j_944: [170 166 181 161 161 156 146 169 134 160 181 169 166 142 159 119 131 144
 174 145 176 156 169 182]
j_132: [120 174 143 181 179 140 139 131 100 175 116 114 122 102 149 183 117 168
 128 140 146 144 179 113]
j_305: [ 97 107 137 126 120 178 176 103 106 171 103 110 105  98 182 162 130 133
 111 185 147 162 104 104]
j_547: [128 171 139 170 179 137 138 169 135 160 132 129 127 117 137 170 122 164
 136 138 141 131 180 135]
tail: [169 134] -> [160 181 169 166 142 159 119 131 144 174 145 176 156 169 182]
tail: [134 160] -> [181 169 166 142 159 119 131 144 174 145 176 156 169 182]

j_276: [107 133 141 124 118 105 148 117 100 167 123 130 153 161 117 112 120 183
 146 147  80 115 176  96 113 121 100 115  90 146 121 157 131 117 116 134
 135 118 146 149 121 173 147 135 178 134]
j_335: [108 160 135 107 114 129 127 101 122 130 142 139 144 166 158 141 131 154
 138 114 107 131 163  93 111 120 145 111  71 101 135 156 154 117  53 131
 108 116 114 137 141 149 134 158 107 121]
j_416: [108 160 135 107 114 129 127 101 122 130 142 139 126 166 158 141 131 154
 138 114 107 131 163  93 111 120 145 111  71 101 135 156 154 117  53 131
 108 116 114 137 141 149 134 158 107 121]
j_380: [ 87  97 123 102 113 118 146 104  91 134 105 167 148 181 155 159 142 127
 135 126  86 157 127 110 110 121 142 130  89 108 123 135 118 137 109 140
 109 131 107 130 102 168 127 166 120 165]
j_549: [125  93 122 145 141 127 112 165 113 109  93 158 157 113 128 129 168 108
 118 132 111 158  92 155 125 133 151 150 126 168 138 109  87 150 161 110
 124 134 134 126  66 160 147 137 142 135]
j_665: [117  81 119 121 119 108 168 112 105 161 108 124 102 147  98 132 142 126
 135 126  86 121 120 133 134 126  83 130 171 121 100 117 111 134 193 155
 143 136 133 123 139 118 109 108 158 173]
present: [105 161 108] -> yes
perm: [142 135 113 107 127 137 135 168 105 131 104 123  97 127 110 140 148 102
 146 126 118 130 159 109 134 120 109 167 102 110 118  91 127 157 130 181
 108  87  89 142 123 121  86 165 155 166] -> j_380
present: [134 193 155] -> yes
tail: [142 127 135 126  86] -> [157 127 110 110 121 142 130  89 108 123 135 118 137 109 140 109 131 107
 130 102 168 127 166 120 165]

j_77: [133  98 134  81 159 130 193 175 130]
j_952: [ 98  70  95 127 171 119 202 116 121]
j_598: [ 94  65  91 149 170 110 191 116 123]
j_119: [114  83 110  91 166 123 207 138 125]
j_660: [114  83 110  91 166 131 207 138 125]
present: [207 138 125] -> yes
tail: [134  81] -> [159 130 193 175 130]
present: [116 191] -> no

j_492: [134 134 114 152 131 133 129 140 126 107 147  98 103 146 145 127 130 103
 127 134 129 130 120 145 116 129 133 143 114 112]
j_596: [147 140 127 127 130 112  98 116 135 134 103 129 126 145 114 114 107 145
 129 103 131 134 152 143 129 120 133 133 146 130]
j_395: [103 133 107 103 145 143 116 130 134 129 131 127 129 145 114 134 112 127
 146 134 140  98 130 152 133 147 120 127 129 114]
perm: [ 98 103 103 107 112 114 114 116 120 126 127 127 129 129 129 130 130 131
 133 133 134 134 134 140 143 145 145 146 147 152] -> j_492
tail: [146 134 140  98 130] -> [152 133 147 120 127 129 114]
present: [114 152 131] -> yes
tail: [129 140] -> [126 107 147  98 103 146 145 127 130 103 127 134 129 130 120 145 116 129
 133 143 114 112]
perm: [140 127 127 133 127 147 145 120 152 143 112 145 134 129 133 134  98 131
 103 134 129 130 114 107 116 114 103 129 130 146] -> j_395
perm: [129 140 126 107 147  98 103 146 145 127 130 103 127 134 129 130 120 145
 116 129 133 143 114 112 134 134 114 152 131 133] -> j_492

j_473: [142 128 125 169 133 121 109 115 130 140 128 131 126 134 119 117 141 119
 133 119 137 144 188 132 127 139  88 135]
j_962: [131 141 200 120 128 119 136 137 139 136 120 154 115 123 130 136 132 127
 139 125 143 127 104 138 112 121 137 137]
j_589: [136 125 135 118 137 117 144 134  88 129 141 129 132 120 104  87 120 115
 145 130 138 105 124 114 122 157 117 153]
j_550: [141 130 126 154 123 120 137 137 139 127 120 112 125 131 132 115 132 127
 138 131 104 119 128 136 136 200 123 133]
tail: [137 144 188 132] -> [127 139  88 135]
perm: [112 121 137 137 131 141 200 120 128 119 136 137 139 136 120 154 115 123
 130 136 132 127 139 125 143 127 104 138] -> j_962
perm: [123 133 141 130 126 154 123 120 137 137 139 127 120 112 125 131 132 115
 132 127 138 131 104 119 128 136 136 200] -> j_550
tail: [119 137] -> [144 188 132 127 139  88 135]
tail: [137 137 139] -> [127 120 112 125 131 132 115 132 127 138 131 104 119 128 136 136 200 123
 133]
perm: [115 145 130 138 105 124 114 122 157 117 153 136 125 135 118 137 117 144
 134  88 129 141 129 132 120 104  87 120] -> j_589

j_458: [139 105 175 141 112 157 114  83 105 152 132 110 150  87 139 152 114  86
  77 121  79 118 141 126 128 126 158 133 126 189 128  70 114]
j_583: [141 114 114 139  77 114 128 121 105  70 175 152 112 158 132 126 150  87
 110 128 157 152  83 189 141  79 133  85 105 126 118 139 126]
j_511: [165 152 166 144 130  95  94 126  72  66 117 168 143 147 114 115 136 134
  89 147 127 123 144  80 143 130 164 118 102 141 138  70 129]
j_805: [ 99 166 100  94 111 147 121  93 160  79 140 121 182 140 135 104 108 101
 164 158 113 138 155 165 115 148  96 148 134 149 146 153 114]
j_231: [139 105 175 141 112 157 114  83 105 152 132 110 150  87 139 152 114 136
 109 143 170 123 144  79 143  86 139 111 177  89 148  95 134]
j_781: [123  90 149 128 113 125 106  54 135 148 132  89 104 103 119 107  82 127
  95 140 111 128 115  67 156 146 101 177 120  88 110  95 133]
tail: [157 152  83] -> [189 141  79 133  85 105 126 118 139 126]
present: [150  87] -> yes
tail: [123 144  79 143] -> [ 86 139 111 177  89 148  95 134]
present: [ 83 114] -> no
perm: [107  82 127  95 140 111 128 115  67 156 146 101 177 120  88 110  95 133
 123  90 149 128 113 125 106  54 135 148 132  89 104 103 119] -> j_781
perm: [121 189 158 110  70  87  86 152 139  83 126  79 118 114 157 133 114  77
 152 126 114 139 141 150 132 126 128 128 141 105 105 175 112] -> j_458
perm: [ 70  77  79  83  86  87 105 105 110 112 114 114 114 118 121 126 126 126
 128 128 132 133 139 139 141 141 150 152 152 157 158 175 189] -> j_458

j_671: [147 168 106  98 194 156 108  79 145  97]
j_825: [159 168 106  99 194 156 108 198 182 181]
j_778: [145 163 106 100 147 127  79  97 146  97]
perm: [146  97 145 163 106 100 147 127  79  97] -> j_778
tail: [159 168 106  99] -> [194 156 108 198 182 181]
tail: [ 99 194 156 108] -> [198 182 181]
tail: [168 106  99 194 156] -> [108 198 182 181]
tail: [106  99] -> [194 156 108 198 182 181]

j_626: [179 159  58 179]
j_807: [179 160 149 180]
j_920: [158 179 179  58]
present: [178 160] -> no
perm: [ 58 159 179 179] -> j_626
present: [ 58 179] -> yes
tail: [179 179] -> [58]
perm: [ 58 179 159 179] -> j_626
perm: [ 58 158 179 179] -> j_920
tail: [160 149] -> [180]

j_33: [ 84 103 108 127 133 157 123 126]
j_821: [ 48  62 121 126 129 133 129 118]
j_690: [ 84 103 108 126 128 129 123 123]
j_520: [ 48  62 121 126 129 129 123 123]
present: [ 84 103 108 126 128] -> yes
tail: [126 129 133 129] -> [118]

j_597: [121  75 103 124 132 118 118 168 119 164 129 110  92 102 144 144 104 120
 159 128 125  95 149 149 117 126 132 101 143 146 113 176 162 156 130 139
 139 114 103  89 115 163 144 153 106 154  92  97 153 113 137 116  98 158
 154]
j_9: [121 122 113 122 124 170 162 141  97 125 110 113 117 136 149 136  91 154
 128 123 142 146 117 128 110 129 120 140 141 103 129 126 133 117 114 136
 178  92 109 137 115 150 115 120 159  95 119 169 175 103 153 158 157 122
 155]
j_366: [129 149 108 148 106 130 123 143 109 158 117 137 152 126 147 124 125 153
 144 151 160 102 123 106 113 151 148 148 144 134 138 127 109 114 109 116
 155 111 125 116 151 118 110 113 145 111 126 146 117 116 158 127 141 125
 123]
j_97: [133 141 145 134 116 124 120 126 129 146 124 125  95 123 121 161 128 134
 132 131 102 133 136 114 157 126 122 122 113 133 110  99 111 160 131  98
 125 136 138 110 128 140 142 142 104 146 137  98 143 156 106 123 124 136
 112]
j_815: [140 101 136 151 132  94 118 100 161 125 150 133 102 160 139 121 169 121
 137 118 124 129 139 121 111 159 130 113 137 122 123 124 144 134 134 132
 152 129 117 112 115 107 102 112 125  98 125 145 127  94 125 119 119 157
 103]
j_189: [139 137 121 125  94 125 132 161  94 150 118 159 113 121 123 132 100 145
 127  98 151 119 139 102 111 112 122 134 137 129 102 117 136 129 101 125
 112 157 134 125 133 119 103 160 107 152 118 115 124 144 125 169 130 140
 121]
j_913: [121 145 101 135 104 136 133 150  93 159 114 137 148 118 146 124 116 147
 148 151 159  98 115 119 118 152 156 147 138 132 131 126 105 112 119 116
 161 119 133 104 138 109 117 106 149 114 118 141 103 106 153 134 142 131
 126]
j_58: [108  98 107  83 130 150 135 151 111 144 138 118 111 128 153 118  95 130
 173 134 127 111 135 141 134 109 147 114 129 136 118 144 132 129 111 142
 146  97 123  77 100 153 159 126 133 123  96 116 139 106 115 146 135 155
 123]
j_110: [121 135 127 175 104 150 144 136 118 157 110 139 113 134 131 148 110 164
 122 125 108 152 121  99 106 138 106 127 141 119 148 107 100 112 128 133
 165 164 125 128 119 143 122 139 124 115 150 124 122 118 121 141 159 129
 112]
j_943: [175 136 157 125 146 128 113 136 126 117 169 122 103 115 153 178 136 113
 137 117 170 121 120  95 119 155 110 141 114 128 120 110 140 122 129 103
 116  91 159  92  97 141 133 129 142 123 124 109 115 149 122 150 162 154
 158]
perm: [ 92 109 137 115 150 115 120 159  95 119 169 175 103 153 158 157 122 155
 121 122 113 122 124 170 162 141  97 125 110 113 117 136 149 136  91 154
 128 123 142 146 117 128 110 129 120 140 141 103 129 126 133 117 114 136
 178] -> j_9
perm: [ 94  94  98 100 101 102 102 103 107 111 112 112 113 115 117 118 118 119
 119 121 121 121 122 123 124 125 125 125 125 125 127 129 129 130 132 132
 133 134 134 136 137 137 139 139 140 144 145 150 151 152 157 159 160 161
 169] -> j_189

j_62: [128 136 133 121 113 144 125 126 128 107 115 123 130 113 131 144 135 119
 135 118 139 128 132 136 125 133 136 114 130 102 126 124 118 122 132 125
 111 125 127 150 120 130 150 143 110 123 136 144 127 125 122 123 146 139
 131 139 138 121 128 130 118 115 121]
j_524: [109 108 125 135 133 119 107 152 129 122  96 138 134  78 153 128 124 142
 137 154 138 165 100 135 130 142 168 130 126 121 147 122 107 125 131 139
 108 118 150 134 135 148 132 121 128 110  70 145 126 137 129 140 129 120
 131 124 100 144 162 142 107 153 148]
j_86: [139 130 121 131 119 139 133 113 121 144 132 126 113 128 149 128 139 143
 132 115 107 128 123 136 114 122 118 118 136 125 118 126 130 121 144 120
 135 144 135 123 125 138 115 133 111 146 125 136 122 124 127 125 128 136
 130 150 123 127 130 125 102 110 124]
j_291: [139 130 121 131 119 139 133 113 121 144 132 126 113 128 149 128 139 143
 132 115 107 128 123 136 114 122 118 118 136 125 118 126 130 121 144 120
 135 144 135 123 125 138 115 133 111 146 125 136 122 124 127 125 128 136
 130 150 123 127 130 125 102 110 131]
perm: [121 128 136 133 121 113 144 125 126 128 107 115 123 130 113 131 144 135
 119 135 118 139 128 132 136 125 133 136 114 130 102 126 124 118 122 132
 125 111 125 127 150 120 130 150 143 110 123 136 144 127 125 122 123 146
 139 131 139 138 121 128 130 118 115] -> j_62
present: [125 108 109] -> no
perm: [131 110 102 125 130 127 123 150 130 136 128 125 127 124 122 136 125 146
 111 133 115 138 125 123 135 144 135 120 144 121 130 126 118 125 136 118
 118 122 114 136 123 128 107 115 132 143 139 128 149 128 113 126 132 144
 121 113 133 139 119 131 121 130 139] -> j_291
perm: [136 130 150 123 127 130 125 102 110 131 139 130 121 131 119 139 133 113
 121 144 132 126 113 128 149 128 139 143 132 115 107 128 123 136 114 122
 118 118 136 125 118 126 130 121 144 120 135 144 135 123 125 138 115 133
 111 146 125 136 122 124 127 125 128] -> j_291
present: [129 113] -> no

j_26: [150  96  71  91 136]
j_991: [130 120 125 119 114]
j_254: [163 161 142 123 115]
j_251: [184 124 115 119 141]
j_6: [120 124 114 119 130]
j_749: [184 116  63  91 135]
tail: [124 115 119] -> [141]
perm: [130 119 114 124 120] -> j_6
tail: [124 114 119] -> [130]
present: [ 71  96 150] -> no
present: [135  91  63 116] -> no

j_950: [182 157  50  87]
j_740: [189 131 165 143]
j_255: [ 78 148 182 164]
j_828: [151  82 159 143]
j_339: [105 144  52  80]
j_334: [110 144  51  87]
j_610: [190 131 165 143]
j_885: [120 110 161 157]
perm: [ 87  51 144 110] -> j_334
present: [110 161] -> yes
tail: [144  52] -> [80]
present: [144 110] -> no
tail: [120 110] -> [161 157]
perm: [131 143 165 189] -> j_740

j_96: [ 81 149 124  81]
j_873: [133 103  95 142]
j_324: [142  95 103 134]
j_244: [ 81 124 149  82]
perm: [ 81  81 149 124] -> j_96
present: [133 103  95] -> yes
perm: [142  95 103 133] -> j_873
perm: [ 95 103 134 142] -> j_324
tail: [142  95] -> [103 134]

j_775: [ 80 119 122 111 169  68  76 127 109 128]
j_572: [169 129 119 109 127 111  68  76 122  80]
j_711: [114 181 142 109 127 110  69  76 133 116]
tail: [109 127 110] -> [ 69  76 133 116]
tail: [69 76] -> [133 116]
present: [68 76] -> yes
perm: [109 127 111  68  76 122  80 169 129 119] -> j_572

j_100: [138 137  96 112 126 122  92 163]
j_937: [138 137  96 112 126 122  92 151]
j_407: [117 155 125 148 137 104  63 120]
j_930: [109 128 108 155 118 158 107 144]
j_224: [115 138  96 156 134 109  64 144]
j_774: [109  96 138 144 134 115 157  64]
tail: [109  96 138] -> [144 134 115 157  64]
perm: [144 115 138  96 156 134 109  64] -> j_224

